In the data rows, 128 means zero.
In the table below, every row is followed by its label. The labels come from one hidden rule.
c(255, 164, 91, 133, 105, 111, 128, 119, 133, 79, 168, 141, 232, 144,
  106, 137, 111, 149, 97, 120, 123, 160, 213, 135, 117, 107, 156, 140,
  177, 148, 101, 169, 90, 165, 202, 189, 129, 145) 4
c(233, 113, 98, 137, 115, 172, 134, 118, 108, 106, 107, 115, 158, 134,
  184, 125, 92, 125, 92, 119, 120, 129, 176, 112, 118, 119, 174, 93,
  131, 131, 10, 120, 126, 156, 108, 173, 140, 135) 4
c(199, 156, 130, 123, 131, 136, 184, 185, 211, 165, 103, 133, 157, 74,
  78, 103, 126, 125, 132, 113, 168, 246, 69, 160, 127, 80, 119, 134,
  109, 158, 184, 151, 80, 113, 193, 95, 78, 115) 2
c(215, 186, 128, 117, 110, 124, 169, 127, 223, 168, 97, 136, 103, 107,
  125, 112, 103, 150, 105, 150, 145, 255, 45, 175, 129, 124, 78, 159,
  81, 176, 107, 135, 96, 140, 107, 49, 123, 118) 2
c(74, 207, 114, 111, 138, 155, 161, 135, 220, 93, 110, 134, 164, 136,
  0, 129, 99, 146, 136, 128, 151, 139, 43, 151, 131, 89, 104, 120,
  115, 133, 197, 130, 94, 95, 139, 60, 130, 161) 5
c(43, 147, 141, 129, 112, 177, 115, 134, 123, 152, 135, 127, 103, 112,
  166, 137, 116, 158, 115, 134, 80, 58, 175, 154, 115, 160, 122, 119,
  106, 125, 122, 121, 117, 108, 74, 139, 173, 126) 3
c(112, 255, 86, 112, 104, 89, 103, 104, 255, 44, 130, 172, 178, 127,
  114, 136, 76, 189, 75, 58, 157, 255, 191, 162, 84, 90, 150, 144,
  169, 156, 90, 172, 112, 160, 145, 238, 151, 100) 5
c(255, 150, 186, 97, 134, 95, 135, 182, 255, 169, 81, 150, 117, 88,
  78, 105, 120, 123, 132, 138, 213, 211, 81, 180, 133, 93, 80, 190,
  77, 132, 255, 163, 109, 107, 157, 12, 87, 170) 2
c(73, 212, 119, 138, 128, 144, 115, 116, 101, 156, 160, 141, 156, 157,
  190, 149, 111, 134, 101, 109, 98, 171, 113, 157, 106, 139, 165, 70,
  125, 126, 201, 143, 146, 155, 94, 216, 148, 124) 5
c(81, 31, 120, 156, 174, 209, 140, 191, 0, 255, 91, 79, 0, 143,
  196, 124, 189, 66, 218, 162, 117, 0, 255, 52, 157, 192, 137, 67,
  122, 67, 139, 88, 183, 90, 31, 52, 137, 129) 3
c(91, 94, 181, 119, 152, 163, 129, 160, 152, 201, 114, 138, 80, 145,
  76, 112, 148, 128, 121, 146, 100, 44, 118, 159, 147, 97, 91, 94,
  69, 105, 151, 123, 91, 134, 157, 19, 108, 127) 3
c(204, 198, 83, 118, 110, 77, 118, 127, 167, 102, 128, 155, 138, 145,
  46, 114, 83, 145, 114, 82, 153, 235, 0, 188, 112, 59, 125, 108,
  107, 182, 75, 156, 98, 140, 175, 66, 100, 133) 2
c(24, 61, 141, 144, 152, 146, 116, 184, 89, 177, 148, 119, 139, 114,
  139, 133, 112, 116, 158, 155, 160, 122, 115, 73, 123, 131, 111, 82,
  70, 94, 108, 130, 78, 121, 141, 149, 122, 135) 4
c(60, 153, 30, 150, 86, 100, 146, 102, 114, 96, 160, 144, 174, 162,
  232, 128, 117, 139, 91, 128, 72, 183, 255, 111, 104, 106, 119, 120,
  166, 172, 54, 150, 136, 140, 112, 255, 176, 82) 3
c(38, 224, 77, 96, 89, 108, 83, 100, 164, 79, 134, 164, 129, 122,
  159, 129, 110, 135, 86, 108, 117, 114, 67, 111, 100, 92, 111, 79,
  156, 130, 163, 130, 182, 152, 210, 160, 117, 110) 2
c(88, 166, 138, 96, 114, 114, 159, 100, 68, 31, 155, 126, 124, 136,
  82, 106, 117, 122, 94, 141, 140, 194, 133, 119, 125, 61, 117, 134,
  115, 112, 202, 150, 96, 148, 97, 48, 130, 161) 0
c(142, 87, 120, 105, 125, 99, 136, 148, 167, 110, 147, 94, 67, 142,
  227, 120, 128, 149, 158, 135, 171, 76, 96, 136, 134, 133, 167, 131,
  64, 120, 209, 131, 166, 100, 150, 248, 128, 129) 1
c(143, 232, 74, 134, 121, 107, 90, 91, 230, 70, 137, 150, 174, 145,
  21, 141, 85, 152, 114, 116, 77, 215, 136, 155, 123, 121, 148, 93,
  137, 125, 156, 120, 117, 144, 195, 156, 148, 95) 4
c(19, 146, 178, 135, 115, 154, 108, 143, 24, 176, 153, 138, 81, 133,
  119, 131, 117, 120, 161, 141, 149, 102, 231, 119, 136, 126, 112, 105,
  137, 105, 139, 120, 150, 127, 68, 138, 139, 118) 3
c(23, 113, 72, 120, 127, 182, 105, 112, 146, 121, 147, 142, 169, 90,
  225, 151, 124, 115, 99, 162, 139, 98, 183, 128, 119, 122, 93, 86,
  137, 145, 79, 103, 182, 142, 85, 89, 134, 75) 4
c(127, 154, 95, 153, 140, 205, 84, 160, 0, 114, 140, 118, 96, 160,
  185, 160, 147, 114, 128, 136, 108, 42, 140, 79, 158, 150, 210, 79,
  147, 109, 107, 103, 160, 155, 6, 255, 161, 108) 3
c(134, 35, 199, 105, 131, 134, 149, 152, 255, 138, 122, 115, 116, 135,
  123, 124, 138, 123, 115, 129, 140, 44, 145, 124, 142, 136, 91, 198,
  134, 119, 212, 124, 84, 100, 114, 189, 86, 156) 3
c(69, 110, 143, 129, 137, 119, 151, 133, 128, 172, 88, 103, 92, 102,
  0, 118, 121, 107, 135, 137, 138, 152, 97, 124, 148, 127, 86, 157,
  82, 102, 210, 130, 124, 93, 190, 0, 62, 182) 3
c(255, 151, 191, 86, 139, 128, 154, 162, 172, 115, 132, 110, 118, 59,
  0, 105, 87, 123, 149, 139, 198, 255, 0, 168, 139, 114, 72, 150,
  61, 151, 255, 135, 90, 92, 202, 0, 92, 158) 2
c(255, 125, 131, 107, 148, 48, 121, 125, 144, 142, 110, 153, 114, 107,
  66, 120, 169, 124, 115, 115, 133, 118, 135, 138, 132, 127, 103, 130,
  124, 145, 150, 110, 121, 107, 161, 160, 113, 141) 1
c(172, 51, 119, 114, 88, 119, 122, 117, 118, 111, 123, 117, 159, 122,
  2, 123, 118, 149, 135, 107, 128, 177, 168, 192, 156, 100, 128, 133,
  132, 154, 105, 144, 114, 147, 189, 130, 109, 133) 2
c(125, 158, 180, 146, 127, 137, 119, 121, 178, 118, 133, 112, 135, 128,
  179, 123, 132, 124, 137, 112, 147, 93, 36, 155, 119, 92, 149, 95,
  103, 80, 149, 119, 144, 128, 158, 181, 147, 159) 4
c(255, 77, 162, 111, 177, 114, 154, 114, 102, 220, 103, 138, 52, 88,
  52, 96, 146, 112, 162, 145, 158, 214, 158, 170, 152, 130, 97, 167,
  118, 69, 159, 131, 57, 62, 127, 24, 112, 158) 0
c(137, 180, 148, 114, 133, 101, 137, 127, 209, 166, 130, 131, 128, 124,
  0, 117, 106, 131, 149, 150, 162, 230, 55, 134, 134, 73, 117, 167,
  118, 151, 154, 131, 124, 134, 161, 163, 86, 159) 2
c(139, 105, 181, 100, 155, 103, 181, 188, 255, 204, 143, 129, 102, 98,
  77, 123, 160, 102, 160, 139, 149, 145, 14, 108, 140, 109, 87, 187,
  104, 72, 213, 118, 74, 131, 145, 115, 91, 152) 4
c(27, 83, 174, 103, 139, 133, 136, 157, 77, 211, 91, 98, 121, 134,
  131, 129, 146, 139, 159, 132, 178, 148, 134, 106, 161, 160, 83, 149,
  86, 111, 160, 109, 108, 101, 143, 93, 100, 142) 0
c(255, 50, 255, 79, 169, 75, 160, 255, 210, 187, 20, 113, 71, 58,
  0, 87, 127, 114, 177, 146, 225, 49, 104, 227, 176, 72, 71, 213,
  51, 78, 252, 119, 100, 55, 203, 0, 78, 205) 0
c(188, 139, 229, 128, 127, 114, 144, 133, 155, 150, 91, 126, 131, 121,
  32, 119, 105, 127, 122, 146, 127, 100, 91, 122, 134, 64, 95, 138,
  85, 114, 155, 98, 74, 94, 157, 11, 115, 126) 5
c(167, 27, 188, 137, 173, 169, 120, 123, 55, 220, 104, 97, 72, 111,
  252, 141, 158, 111, 127, 165, 132, 68, 111, 112, 142, 173, 125, 132,
  104, 116, 154, 69, 171, 79, 93, 92, 105, 156) 3
c(135, 119, 185, 152, 139, 143, 143, 153, 190, 159, 135, 131, 96, 161,
  160, 111, 110, 130, 121, 163, 104, 0, 124, 83, 128, 151, 138, 172,
  101, 145, 140, 105, 133, 73, 137, 81, 90, 120) 1
c(0, 122, 28, 128, 113, 129, 115, 110, 23, 72, 174, 130, 117, 152,
  214, 153, 101, 115, 125, 100, 96, 164, 255, 123, 122, 162, 142, 82,
  187, 145, 60, 121, 194, 155, 43, 153, 163, 91) 3
c(91, 109, 54, 171, 131, 165, 93, 105, 126, 111, 167, 87, 169, 161,
  226, 149, 114, 136, 148, 127, 77, 42, 127, 49, 105, 216, 185, 3,
  161, 139, 2, 126, 198, 141, 120, 221, 184, 138) 5
c(151, 54, 111, 113, 151, 189, 139, 161, 85, 170, 117, 122, 129, 140,
  234, 128, 191, 110, 186, 149, 117, 50, 179, 100, 144, 157, 176, 32,
  158, 114, 111, 105, 133, 114, 21, 140, 163, 143) 0
c(152, 59, 85, 135, 133, 146, 82, 132, 43, 148, 147, 130, 115, 138,
  225, 141, 140, 106, 122, 147, 102, 0, 133, 110, 140, 129, 129, 72,
  144, 131, 114, 85, 157, 103, 151, 55, 127, 116) 1
c(255, 88, 153, 146, 145, 167, 99, 161, 142, 116, 120, 122, 110, 107,
  66, 132, 140, 129, 137, 139, 140, 203, 189, 74, 121, 115, 65, 105,
  127, 124, 99, 118, 177, 110, 128, 87, 101, 126) 3
c(193, 68, 196, 122, 163, 130, 148, 151, 207, 216, 107, 106, 86, 100,
  41, 92, 135, 99, 150, 130, 209, 145, 88, 100, 155, 89, 83, 157,
  131, 89, 159, 120, 72, 93, 163, 52, 108, 159) 0
c(84, 0, 184, 133, 158, 174, 150, 124, 2, 210, 116, 96, 113, 148,
  158, 132, 184, 115, 197, 153, 55, 0, 255, 48, 143, 195, 94, 74,
  133, 110, 177, 90, 188, 123, 101, 156, 160, 133) 0
c(160, 79, 152, 152, 132, 130, 143, 161, 151, 151, 104, 120, 100, 137,
  152, 150, 158, 114, 114, 129, 110, 98, 175, 130, 141, 186, 91, 97,
  127, 124, 80, 141, 129, 133, 55, 4, 141, 129) 3
c(99, 98, 89, 126, 97, 113, 131, 144, 140, 98, 133, 126, 154, 160,
  123, 107, 118, 130, 107, 115, 127, 164, 56, 139, 126, 98, 109, 96,
  157, 120, 126, 145, 164, 120, 127, 35, 144, 142) 5
c(126, 158, 171, 108, 135, 82, 140, 110, 144, 34, 109, 136, 155, 76,
  76, 105, 88, 150, 132, 114, 118, 205, 127, 187, 143, 75, 90, 153,
  80, 146, 196, 168, 118, 114, 125, 19, 90, 133) 5
c(160, 190, 160, 108, 123, 67, 168, 167, 244, 152, 155, 143, 158, 117,
  93, 113, 130, 142, 100, 122, 158, 187, 39, 181, 128, 90, 115, 195,
  91, 131, 146, 145, 140, 146, 149, 150, 110, 149) 5
c(144, 62, 145, 136, 136, 145, 149, 188, 27, 184, 130, 103, 115, 90,
  89, 115, 143, 124, 129, 126, 153, 5, 131, 95, 122, 152, 111, 124,
  144, 64, 112, 139, 117, 91, 187, 134, 159, 125) 0
c(138, 101, 157, 158, 126, 178, 107, 157, 0, 166, 127, 105, 92, 155,
  96, 135, 169, 114, 158, 164, 141, 22, 186, 83, 140, 167, 145, 82,
  113, 69, 96, 79, 120, 119, 100, 47, 132, 152) 0
c(174, 255, 121, 117, 68, 94, 133, 104, 230, 121, 147, 171, 182, 130,
  74, 106, 77, 172, 105, 102, 147, 255, 0, 197, 113, 84, 68, 192,
  125, 144, 158, 191, 79, 184, 212, 163, 107, 141) 5
c(132, 109, 186, 121, 160, 133, 124, 156, 135, 214, 117, 135, 96, 135,
  105, 123, 143, 118, 130, 143, 121, 141, 137, 197, 115, 140, 136, 124,
  121, 119, 217, 127, 96, 104, 182, 133, 141, 161) 3
c(147, 50, 197, 114, 132, 144, 130, 131, 0, 149, 126, 132, 158, 111,
  18, 100, 153, 124, 146, 118, 100, 10, 85, 89, 140, 143, 133, 132,
  88, 124, 193, 160, 168, 123, 68, 157, 139, 113) 5
c(239, 240, 110, 129, 108, 78, 139, 136, 255, 131, 125, 156, 151, 115,
  1, 134, 134, 131, 142, 111, 180, 178, 48, 167, 139, 119, 134, 183,
  95, 146, 153, 149, 101, 113, 157, 117, 101, 128) 2
c(141, 81, 143, 119, 159, 184, 100, 133, 119, 119, 136, 117, 165, 149,
  152, 134, 121, 106, 163, 120, 112, 69, 149, 98, 112, 120, 112, 112,
  166, 169, 144, 123, 124, 121, 138, 221, 110, 114) 2
c(0, 173, 54, 159, 99, 112, 135, 90, 81, 29, 137, 152, 130, 156,
  175, 143, 130, 129, 95, 75, 154, 154, 169, 116, 90, 128, 167, 83,
  173, 164, 22, 118, 208, 129, 27, 255, 150, 114) 1
c(221, 108, 130, 119, 137, 116, 138, 115, 97, 203, 82, 119, 111, 98,
  79, 140, 129, 145, 135, 169, 127, 53, 95, 111, 124, 112, 106, 184,
  85, 111, 179, 116, 134, 103, 201, 129, 85, 137) 4
c(167, 159, 138, 126, 139, 74, 116, 123, 142, 130, 116, 136, 136, 123,
  0, 113, 131, 142, 107, 109, 136, 149, 18, 155, 125, 122, 84, 181,
  115, 146, 234, 144, 73, 118, 128, 154, 102, 123) 2
c(0, 144, 80, 148, 130, 148, 116, 61, 113, 100, 152, 129, 168, 125,
  183, 140, 113, 115, 76, 115, 101, 110, 104, 117, 104, 206, 105, 92,
  154, 147, 2, 145, 138, 175, 71, 255, 160, 117) 5
c(39, 192, 137, 122, 117, 88, 108, 127, 43, 152, 140, 100, 116, 150,
  114, 128, 115, 90, 114, 128, 115, 186, 149, 132, 138, 167, 153, 113,
  117, 136, 109, 150, 112, 135, 98, 103, 140, 142) 1
c(50, 173, 98, 156, 119, 138, 102, 66, 76, 80, 158, 101, 167, 140,
  165, 144, 121, 132, 79, 111, 94, 150, 192, 78, 101, 143, 152, 56,
  195, 123, 95, 136, 168, 164, 101, 204, 162, 75) 4
c(143, 180, 151, 149, 120, 129, 124, 129, 92, 121, 125, 119, 122, 128,
  75, 144, 131, 120, 127, 113, 99, 96, 97, 122, 124, 144, 63, 122,
  177, 129, 204, 96, 119, 154, 70, 171, 102, 172) 2
c(117, 55, 183, 127, 153, 166, 122, 125, 129, 101, 143, 121, 63, 150,
  152, 166, 163, 106, 160, 147, 159, 63, 201, 35, 152, 214, 163, 117,
  130, 91, 96, 117, 129, 113, 54, 0, 135, 125) 3
c(248, 165, 194, 129, 155, 175, 150, 160, 125, 193, 123, 101, 58, 114,
  138, 105, 135, 120, 136, 176, 179, 65, 185, 103, 150, 152, 100, 162,
  86, 108, 134, 119, 93, 115, 191, 35, 79, 155) 3
c(84, 103, 145, 134, 132, 113, 118, 134, 99, 134, 149, 132, 120, 125,
  109, 118, 152, 134, 144, 116, 131, 181, 245, 112, 124, 140, 132, 132,
  101, 133, 157, 144, 139, 134, 216, 94, 96, 138) 3
c(97, 147, 110, 139, 131, 116, 129, 150, 156, 125, 144, 116, 146, 125,
  196, 128, 165, 118, 130, 122, 125, 88, 101, 135, 134, 130, 143, 92,
  107, 143, 154, 164, 152, 126, 158, 39, 112, 89) 2
c(51, 141, 164, 164, 131, 202, 114, 125, 96, 152, 136, 93, 111, 100,
  205, 125, 194, 122, 150, 149, 114, 4, 223, 83, 129, 174, 106, 126,
  174, 104, 92, 92, 143, 139, 47, 0, 136, 139) 0
c(56, 75, 41, 155, 109, 136, 66, 94, 15, 88, 172, 129, 187, 151,
  165, 165, 113, 116, 138, 121, 122, 150, 136, 139, 81, 142, 178, 53,
  129, 166, 142, 149, 171, 153, 114, 216, 171, 113) 5
c(255, 232, 114, 87, 144, 42, 168, 138, 255, 95, 85, 154, 167, 90,
  20, 96, 65, 122, 119, 113, 151, 203, 19, 223, 136, 71, 23, 228,
  77, 165, 185, 175, 27, 124, 255, 147, 88, 150) 2
Here are more rows. What is the label of each one?
c(231, 174, 76, 107, 148, 181, 158, 121, 140, 127, 132, 124, 167, 102,
  106, 105, 144, 123, 146, 143, 147, 76, 128, 152, 143, 135, 104, 169,
  112, 139, 191, 127, 151, 108, 153, 74, 150, 143) -> 5
c(78, 176, 155, 127, 113, 107, 128, 140, 137, 164, 164, 114, 105, 142,
  151, 139, 131, 132, 102, 133, 91, 112, 133, 99, 141, 177, 159, 78,
  159, 144, 68, 116, 152, 148, 65, 23, 136, 96) -> 1
c(154, 204, 63, 139, 117, 128, 127, 121, 128, 121, 134, 136, 93, 111,
  25, 132, 82, 125, 130, 130, 143, 105, 125, 133, 116, 116, 119, 138,
  127, 151, 105, 133, 106, 119, 74, 217, 137, 128) -> 1
c(162, 143, 112, 125, 154, 122, 159, 158, 255, 193, 108, 118, 106, 109,
  108, 88, 113, 118, 151, 143, 163, 86, 141, 115, 147, 110, 150, 136,
  92, 153, 157, 133, 112, 138, 147, 82, 92, 141) -> 1
c(117, 154, 89, 128, 143, 51, 79, 66, 157, 80, 139, 151, 203, 133,
  105, 142, 73, 127, 62, 79, 137, 184, 35, 191, 115, 138, 159, 137,
  144, 116, 66, 135, 98, 147, 138, 152, 149, 108) -> 5
c(255, 131, 218, 107, 115, 54, 142, 147, 255, 62, 101, 142, 115, 93,
  35, 120, 97, 133, 81, 129, 173, 216, 43, 152, 130, 92, 78, 202,
  33, 150, 255, 155, 93, 81, 118, 64, 140, 161) -> 2
c(95, 105, 94, 156, 124, 121, 113, 83, 45, 127, 156, 100, 164, 141,
  162, 138, 133, 123, 134, 158, 93, 84, 158, 118, 128, 139, 156, 171,
  154, 106, 72, 102, 157, 140, 64, 64, 168, 69) -> 4
c(142, 185, 122, 110, 111, 91, 149, 120, 209, 131, 139, 143, 152, 63,
  52, 131, 104, 146, 123, 97, 139, 199, 84, 205, 114, 51, 163, 208,
  134, 127, 107, 137, 83, 123, 180, 102, 102, 158) -> 5
c(155, 154, 130, 133, 134, 115, 107, 130, 103, 91, 133, 135, 112, 124,
  117, 130, 100, 135, 173, 117, 112, 37, 164, 102, 123, 118, 159, 67,
  149, 123, 139, 129, 98, 116, 7, 239, 144, 110) -> 3
c(152, 2, 82, 157, 130, 198, 97, 155, 61, 148, 144, 100, 118, 164,
  195, 152, 152, 80, 153, 147, 120, 129, 216, 10, 136, 220, 145, 79,
  110, 71, 80, 107, 183, 96, 45, 64, 132, 139) -> 0
c(65, 49, 137, 127, 167, 150, 144, 146, 72, 135, 119, 143, 98, 149,
  169, 133, 129, 133, 105, 146, 99, 96, 165, 115, 123, 162, 133, 106,
  130, 78, 93, 151, 135, 120, 62, 95, 72, 159) -> 0
c(101, 137, 82, 98, 143, 101, 139, 135, 255, 124, 110, 141, 165, 87,
  60, 117, 99, 147, 155, 93, 166, 184, 43, 155, 133, 118, 81, 227,
  101, 163, 232, 114, 68, 124, 245, 16, 112, 150) -> 2
c(222, 253, 155, 115, 103, 154, 145, 98, 121, 95, 129, 121, 183, 108,
  47, 128, 113, 122, 97, 111, 119, 255, 123, 146, 121, 96, 124, 121,
  84, 156, 119, 127, 131, 131, 211, 88, 146, 144) -> 5
c(141, 31, 146, 163, 135, 197, 130, 149, 183, 166, 111, 101, 94, 129,
  183, 119, 159, 92, 144, 140, 140, 0, 170, 65, 143, 178, 134, 53,
  160, 61, 9, 104, 173, 129, 93, 148, 110, 101) -> 0
c(200, 163, 130, 122, 138, 63, 128, 183, 179, 127, 168, 144, 133, 133,
  192, 119, 96, 148, 139, 90, 122, 216, 94, 197, 114, 95, 109, 177,
  93, 147, 116, 141, 113, 159, 154, 90, 112, 144) -> 2
c(44, 157, 202, 150, 123, 106, 112, 153, 138, 113, 134, 142, 163, 120,
  84, 141, 107, 127, 119, 122, 128, 234, 172, 175, 108, 126, 122, 117,
  124, 128, 127, 154, 178, 141, 136, 231, 110, 105) -> 4
c(126, 70, 113, 134, 111, 158, 101, 122, 109, 83, 169, 117, 82, 166,
  204, 168, 104, 114, 128, 131, 114, 55, 148, 102, 129, 156, 118, 71,
  132, 118, 80, 137, 104, 125, 73, 183, 169, 118) -> 3
c(124, 119, 95, 136, 104, 168, 123, 92, 171, 78, 175, 120, 80, 99,
  93, 156, 153, 106, 87, 114, 76, 87, 170, 133, 123, 135, 163, 107,
  101, 117, 122, 111, 168, 163, 172, 191, 162, 123) -> 3
c(16, 61, 108, 130, 138, 125, 114, 167, 97, 188, 165, 121, 176, 119,
  179, 140, 133, 125, 129, 160, 149, 54, 196, 115, 131, 113, 92, 95,
  98, 136, 73, 81, 159, 159, 122, 151, 159, 148) -> 4
c(0, 89, 78, 157, 116, 159, 108, 124, 32, 161, 178, 87, 132, 152,
  255, 142, 169, 119, 136, 130, 66, 59, 195, 61, 143, 192, 206, 24,
  182, 85, 163, 63, 219, 133, 0, 118, 172, 110) -> 0
c(236, 86, 182, 117, 117, 124, 175, 159, 170, 184, 85, 146, 154, 101,
  34, 107, 152, 96, 158, 142, 175, 120, 33, 163, 163, 132, 108, 171,
  98, 118, 198, 120, 44, 99, 146, 30, 82, 144) -> 5
c(93, 194, 89, 146, 122, 175, 97, 155, 191, 1, 81, 163, 164, 128,
  96, 119, 136, 131, 105, 119, 106, 255, 34, 158, 147, 117, 151, 176,
  107, 123, 174, 138, 76, 146, 162, 253, 100, 132) -> 5
c(189, 255, 140, 94, 100, 18, 139, 148, 174, 123, 111, 164, 127, 77,
  43, 100, 94, 147, 114, 123, 147, 255, 98, 135, 106, 99, 153, 155,
  92, 139, 76, 144, 88, 142, 255, 132, 113, 98) -> 2
c(65, 104, 124, 157, 148, 116, 152, 122, 65, 127, 108, 92, 122, 114,
  173, 144, 154, 119, 141, 116, 150, 11, 188, 74, 136, 135, 93, 121,
  108, 101, 82, 90, 102, 109, 119, 197, 133, 144) -> 0
c(176, 184, 99, 134, 128, 96, 143, 113, 134, 101, 143, 121, 148, 124,
  24, 129, 91, 145, 132, 118, 129, 167, 21, 200, 127, 97, 85, 137,
  119, 158, 153, 145, 68, 154, 182, 132, 118, 116) -> 2
c(73, 79, 109, 140, 125, 126, 98, 138, 86, 139, 134, 132, 201, 113,
  115, 145, 129, 145, 143, 146, 146, 142, 128, 137, 102, 145, 166, 146,
  137, 143, 124, 111, 132, 164, 64, 28, 146, 123) -> 5
c(0, 165, 89, 142, 117, 172, 88, 101, 0, 55, 134, 97, 131, 151,
  255, 134, 159, 116, 153, 137, 97, 0, 227, 135, 132, 203, 146, 60,
  168, 104, 62, 124, 160, 138, 133, 221, 134, 131) -> 0
c(196, 74, 167, 137, 167, 129, 139, 165, 122, 222, 146, 127, 91, 147,
  124, 137, 156, 148, 154, 124, 125, 114, 161, 117, 141, 120, 117, 81,
  147, 77, 149, 119, 122, 90, 143, 92, 145, 121) -> 0
c(114, 73, 140, 118, 136, 161, 112, 148, 0, 198, 148, 143, 111, 106,
  75, 119, 192, 103, 148, 140, 142, 132, 188, 124, 156, 180, 99, 97,
  167, 80, 74, 93, 139, 88, 100, 148, 119, 137) -> 0
c(221, 185, 240, 78, 132, 58, 173, 166, 151, 143, 58, 139, 173, 76,
  0, 88, 120, 160, 170, 146, 189, 152, 16, 152, 130, 116, 80, 187,
  116, 115, 220, 136, 16, 71, 255, 39, 105, 175) -> 5
The hidden rule looks at only part of the columns. Which column or columns, counting from 0, in order?
12 22 29
